In the data rows, 128 means zero.
Here are some points, one per row:
[125  91 138  99 136 101 115 143 113 147 149 174 149 140 147 102 112 125
 113 113 161 151 136 115 129 158 135 136  89  90 136 152 154 136  89 129
 160 116]
[ 90 127 161 106 125 130 150  73 127 148 131  92 121 151 111 136 140 143
 153  84  99 127 108 114 116 182 128 116 116 137  97 145 134 105 137 147
 133 149]
[157 141 140 153 104 148 158 113 210 175 119 151 117 106 124 109 111 111
 113 154 125 129  77 130 142 137 159 122 133  91 137 133 117 141 131 140
 156 156]
[120 143 100 103  92 130 142 120  90 114 131 130 115  99 172 143 190 153
 132 142 134 117  62 129 100 154 122 148 118  91 119 131 121 151 127 118
 143  94]
[115 168 121 135 151 109 121 141 139 114 100  98  95 160 129 116 140 142
 132 156 138 106 114 165 172 174  87 159 149 103 102  98 187 107 125 119
 110 108]
[155 136 144 139 114 105 155 130 108 118 140 122  78 158 144 161  90 130
 143  96 133 119 138 117 119 113 192 107 157 136  96  87 124 170 104 102
 155 117]
[116 142 162 124 137 114 139 120 118 128  75 145 149 114 175 142 113 139
 141 129  91 114 176 132 141  96 101 133 131 101  88 115 123 143 105 154
  96  84]
[138  99 100 154 104 156 123 134 151  94  99 129 152 152 142 131 120 100
 133 116 123  99 132 140 124 140 160 159 108 130 123 119 121 143 134 138
 122 128]
[107  99 149 117 136 141 165 173 135 116 138 158 141 112 123 131 131 128
 189 113  74 103 154 123 133 150 172 133 135 119 154 120 117 113 119 112
 140 150]
[ 95 137  86 132 122 125 144 160 107 126 178 102 126 174  93 123 107 134
 136 109 120 158 151 165 154 104 111 119 147  98 131  92 102 123 110 139
 152 126]
[154 115 107 160 134 120 129 175 121 160 113 134 103 140 125 105 136 118
 117  95 119 121 169 137 140 147  95 136 173 137 123 196 122 148 111 113
 116 153]
[121 143 121 144 136 158 151 120 103 126 122 108 148 135 154 113 136 129
 131 146 112 132 128 160 109 122 120 168 110 120 212 148 139 177 125 142
 106 131]
[105 123  82 130  89 112 147 124 115 118 137 122 100 124 142  94  92 129
 115 137  80 131 122 111 136 113 142  87 126 121 165  87 117 162 156 159
  84 146]
[147  99 130 151 134 144 150 123 124 143 112 103 133 140 124 100 183 121
 132 118 126  96 163  85 120 114 126 155 124 151 141  81  92 101 200 115
 141 124]
[ 90 152 132 161 144 138 174 130  97 122 110 151 130 141 147 141 137 143
 153 133 160 163 124 126 134 131 123 106  84 105 104 180 101 149 144 123
 146 114]
[152 187 132 120 124  83 136 136 124 114 161 161 183 112 108  75 127  89
 129 110 139 114  84  81 124 124  99 165 139 131 139 107 115 110 142 132
 136 156]
[154 112 126 127 101 159 157 108 127 110 159 154 106  92 132 146 139 102
 165 125 182  91 139 112 130 143 108  96 116 148 124 138 127  88 103 115
  85 130]
[126 127  81  67 110 141 155  93 130 133 105 137 113 148  70 126 124 133
  54 162 152 131 176 129 134 172 131 157 108 130 138 126 145 151 144  91
 149 132]
[131 128 100 129 161 105 157 150  79 117  93 134  59 104  96 141 162 113
 119 114 147 139 134 122 127 127 130 122 132 110  98 124 137 113 142 106
 135 156]
[131  97 172 160 125 155 132 148 126  61 142 125 110 131 111 126  75 132
  93 157 116 115  95 136 131 145 128 166 155 163 128 116  82 115 137 132
 126 118]
[202 135 113 108 112 152 137 140  97 128 132 134 125 151 116 104 128 146
 119  98 109 107 141 131 132 106 143 108 143 108  99 132 159 111 128 104
 149  91]
[135 101  95 148 112 108 130 143 134 119 118 142 109  65 134 105  90 145
 117 137 116 151 118 132 111 126 139 118 127 137 108 134 145 125 192 141
 126 145]
[126  95 151 180 120 116 118 113  90  97 121 118 149 123 139  90 123 185
 132 167 161 120 146 113 102  89 135 100 124 137 133 167 169 104 116 114
 112 137]
[104 105 104  85  92 151 141 146 172  91 117 136 188 134 129 128 137  90
 137 144 125 133 116  97 122 117 147 136 107 116 125 110 138 144 122  95
 108 126]
[150 142  97 150 112  98 118  91 127 110 153 117 103 179 169 121 144 158
 143 126 141 124  92 134 114 132 150 158 126 150 132 154 115 172 115 132
 122 110]
[131 133 155 146 134 155  77 100 150 146 100 145 113 151 166 124 134 102
  81 134  87 113 120 123 138 134 103  93 137 118 117  84 172 111 111 131
 125 169]
[153 120 116 109 149 140  74  96 109 137 101 139 118 110 127 161  72 149
 168 113 127 112 137 128 168 115  91 137  87 126 133 129 120 165 152 101
 144 159]
[141 101 123 109 128 124 142 146 132 147 138 136 121 146 150 132 164 163
  93 113 125 136  99 168 159  82 161 115  74 187 121 134 149 125 121 153
 127 171]
[112 151 144 124  90 151 120 171 165 105 116 138 126 116 124 150 151 129
 104 125 143 147 120 167 144 108 129 127 136 119 119 164 118 139 114 135
 183 148]
[215 129  85 130 107 106 146 113 149 169 129  93 135 139 150 140 118  98
 178 183 160 145 132 128 120 135 129 131 151 125 131 126 116 116 135 154
 119 118]
[104 133 137 126 145 166 101 122 147 134 120 105 126 160 119 146 132 161
 158 142 136 136  87  93  53 128 134 104 135 152 142 126 123 150 119 124
 150 173]
[ 93  81 115  99 101 111  74 121 158  91 161 149  93 105 140 124 138 108
 128 114 125 110 109 155 121 119 125 127 149 150 139 125  93 102 138 145
 110  97]
[128 136 157 117  99 164 115 125  71 168 139 139 100 168 144  93 137 129
 135  91 109 142 106 119 119 123 104 124  90 115 175 162 145  89 130 134
 138 105]
[113 157 125 121 133 146 140 109 128 107 158 202 122 127  89 142  91 130
 161 138 130  70 141 117 133 132 128 161 126 125 112 126 153 114 151 218
 162 127]
[148 113 126 112 125 122 101 123 105 117 111 140 144  89  97 122 129 110
 159 148  88 152 119 128 140 137 204 138 114 132 105 137 137 106 135 118
 122 109]
[160 173 184 125 108  88 105 144  85  98 128 137 119 132 134 176 148  87
 116 129 130 146 158 121 123 135 152 147 133 151 168 108 162 138 107 135
 129 156]
[117 115 104 157 124 136  95 132 146 140 166 114 120  98  86 131 165 119
 139 156 122 103 149  83 175 162 119 107 133 161 149 147 113 161 104 157
 111 125]
[116 103  98  98 137 124 113 103  83 149  91 171 190 142 121 151 125 160
 126 109 140 168  94 145 120 153 115 112 202 141 137 116 102 123 122 159
 114 154]
[132 119 141 132 154 124 155  84 136  90 122  99 142 132 161  84 125  99
  94 104 188 148 136 172 106 150 119 109 113 135 135 124 135 136 135 160
 151 134]
[ 89 116  98 138 145 138 156 144 129 152  90 110 120  76 127 130  85  87
 135 103 128 129 109  94 111 140 116 131 100 183 141  95 152 110  81 129
 120 105]
[125 138 136 151 147 136 140 132 102 149 105 120 105 111 121 120 133  95
 130 144 160 148 109 105 182  87 170 153 108  98 127 122  82  86 128 157
  66 152]
[123 157 138 155 153 143 121  95 134 137 117 187 103 100 101 145 159 121
 137 117 142 166 159 162 110  77 116 108 145 161 162  96 147 149 142 100
 146  75]
[ 97 133 140 128 109 113 125 165 153 167 124 184 146 159 130 123 113 133
 132 153 127 109 130 112 139 100 130 126 122 176 126 114 141 100 130 116
 124  84]
[159 164 107 158 147 110 155 132 135 100 106 144 157 161 122 162  86 101
 132 145 113 116  95 136 162 149 114  87  95 159 157 168 100  76 148  79
 135 110]
[136  97 129 128 155 124  96 140 167 125  84 125 108 134 136 112 127 116
 156 107 142 148 134  84 183 125 146 131 130 135 150 135 144 122 142 164
 144  71]
[145 141 140  74 143 143 144 124 135  98 120  96 140 133 160 142 149  76
 157 141 106 141 171 138 126 100  89 126 150 128 114 152 130 142 167 137
 150 168]
[144 148 110 142 132 139  87 131 107 143 177 114 152 124 107 188 135 104
 104 131  96 156 155 166 113 125 117 133  67 115  82  98 117 119 138 135
 117 125]
[123 119 133 125 176 124 140 135 142 140 156 141 134 148  92 140 139 134
 148 142 132 136  78 168 104 131 134 154 164 112 159 148 171 128 142 106
 125 126]
[ 88 145 115 153 122 120 131  93 140 164 143 128 141 108 164 133 137 163
 111 132 140 101 181 132 139 117 158 147 145 110 138 110 110 103 128  85
 145 168]
[122 109 166 112 113 109 166 129 145 161 137 133 140 152  92 131 130 146
 106 129 128 142 119 119  94 111  98 138 121 161  85 157 149 179 144 152
  69 116]
[151 145 130  77 159 183 112 130 155 121 134 141 111 114 145 132 120 159
 112 117 119 109 149 151 114 110 114 127 147 101 139 135 120 114 123 111
  65 133]
[119 106 170 121 141 153 104 152  57 158 111  96 140 131 111 157 109 125
 108 160 167 101 117 113 117 133 153 126 139 112 141 148 138 139 140 145
 144 111]
[112 125 140 109 119 105 109 176 134 124 138 137  99 166 134 107 137 100
 144 193 153 148 133 105 114 149 118  81 136 105 116 101  81 126 164 108
 112 132]
[101 155 140  73 130 121 115 129 142 150 157  74 105 114 155 119  78 125
 121 113 160 125 138 136 137 105 120 159 139 155 114 147 102 117 136 102
 144 129]
[ 96 110 132 170  94 135  96 126 135 159 152 101 136  97 142 125 110  93
 143  90 131 142 117 142 142 109 102 148 161 111 101 121 185 155 151  70
 106 143]
[131 145 129 133 196 167 126 105 119 123 179  94 178 118 157 113 153 123
  84 107 128 147 102 100 158 133 158  93 165 129  95 146 121 152 149 133
 115  94]
[ 92 135 120 133 103 129 103  60 123 121 121 103 140 130 105  87 137  87
 122 164  91 130 148 138 151 111 120 112 156 132 104 160 140 120  93 120
 158 141]
[121 116 119 119 183 117 156 147 128 102 178 127 125 147 131 144 116 164
 142 138 144 146 133 112 123 138 141  93  90 103 144 116 183 130 121 139
 122 149]
[143 164 118 135 110 126  87 182 144 121 113 102 166  98 116  80 152 165
 162 125 131 112 133 156 115 159 124 111 107 157 109  97 113 130 164 151
 140 137]
[138 136 161 112  88 140 143 120 140  99 131 124 137 102 151 155 133 212
 123 127 107 195 138 109 198 141 120 156 148 164 136 107 136 113  86 111
 133 130]
[123 146  95 134  99 101 121 127 165 104  95  86 137 149  98 183 134 141
 115  84 145 120 147 115  82  83 148 133 140  82 148 147 141  87 126 154
 121 127]
[147 151 166  99 114 116 140 129 128 111 102  99 122  91  63 115 117 150
 131 120 120 103 117 146 142 100 123  80 115 106 145 110 111 152  71 108
 128 113]
[118  96 130 107 173  73 147 118 128 156 142  96 129  93 167 137 150 135
 109 167  72 101 116 148  91 114 130 123 124 140 148 146 125 116 115 139
 153 116]
[138 114  92 142 167 156 112 137 134 120 123 131 110 130 119  95 121 136
 123 145 113 139 131 104  76  95 110 174 133 135  77 116  98 130  42 115
 146 157]
[158 120 140 154 120  98 125 128 161 110 152 126 116 123 107 150 121 143
  91 121 108 170 133  84 115 135  62 146 131  68 139 140 109 125 135 125
 156 109]
[122 141 134 157  94 162 137 145 158 162 137 131 127 112 144 111 104 121
 116 122 126 148 167 163  88 203 147 123 138 136 134 128 112 107 129 146
 100  91]
[123 103 185 124 158  83 102  90 134 131 135 140 143 151  97  98 156 137
 151  95 133 138 124 168 119 154 138 142  96 103 122 116  90 146 123 116
  96 128]
[113 188 119 130 149  86  89 142 132 133 111 138 125 129 139 148 129 129
  89  95 123  83 143  97 115 144 130 118 134 133 119 153 116 143 131 109
 115 128]
[124  59 148 154 132 122 147 130 100 162 127 120 169 127 138 163 145 129
 116 122 159  65 102 143 156 118  86 109 125 124 124 103 128 139 108 133
 147 124]
There is one direction along which these points spread out most. Take the direction at right angles to it along which they spread out most. Go by this last direction. For each point below, how far along it does it lie, from 0 to 99? The average is 50, and the first point in the table lies past the average. One standard deviation of the points above along it is 16.
[ 93  81 115  99 101 111  74 121 158  91 161 149  93 105 140 124 138 108
 128 114 125 110 109 155 121 119 125 127 149 150 139 125  93 102 138 145
 110  97] 56
[ 90 152 132 161 144 138 174 130  97 122 110 151 130 141 147 141 137 143
 153 133 160 163 124 126 134 131 123 106  84 105 104 180 101 149 144 123
 146 114] 69
[ 95 137  86 132 122 125 144 160 107 126 178 102 126 174  93 123 107 134
 136 109 120 158 151 165 154 104 111 119 147  98 131  92 102 123 110 139
 152 126] 31
[141 101 123 109 128 124 142 146 132 147 138 136 121 146 150 132 164 163
  93 113 125 136  99 168 159  82 161 115  74 187 121 134 149 125 121 153
 127 171] 65
[113 188 119 130 149  86  89 142 132 133 111 138 125 129 139 148 129 129
  89  95 123  83 143  97 115 144 130 118 134 133 119 153 116 143 131 109
 115 128] 30
[ 89 116  98 138 145 138 156 144 129 152  90 110 120  76 127 130  85  87
 135 103 128 129 109  94 111 140 116 131 100 183 141  95 152 110  81 129
 120 105] 59
[128 136 157 117  99 164 115 125  71 168 139 139 100 168 144  93 137 129
 135  91 109 142 106 119 119 123 104 124  90 115 175 162 145  89 130 134
 138 105] 65
[122 141 134 157  94 162 137 145 158 162 137 131 127 112 144 111 104 121
 116 122 126 148 167 163  88 203 147 123 138 136 134 128 112 107 129 146
 100  91] 58
[123 146  95 134  99 101 121 127 165 104  95  86 137 149  98 183 134 141
 115  84 145 120 147 115  82  83 148 133 140  82 148 147 141  87 126 154
 121 127] 32
[159 164 107 158 147 110 155 132 135 100 106 144 157 161 122 162  86 101
 132 145 113 116  95 136 162 149 114  87  95 159 157 168 100  76 148  79
 135 110] 62
[126  95 151 180 120 116 118 113  90  97 121 118 149 123 139  90 123 185
 132 167 161 120 146 113 102  89 135 100 124 137 133 167 169 104 116 114
 112 137] 66
[ 92 135 120 133 103 129 103  60 123 121 121 103 140 130 105  87 137  87
 122 164  91 130 148 138 151 111 120 112 156 132 104 160 140 120  93 120
 158 141] 27
[119 106 170 121 141 153 104 152  57 158 111  96 140 131 111 157 109 125
 108 160 167 101 117 113 117 133 153 126 139 112 141 148 138 139 140 145
 144 111] 68
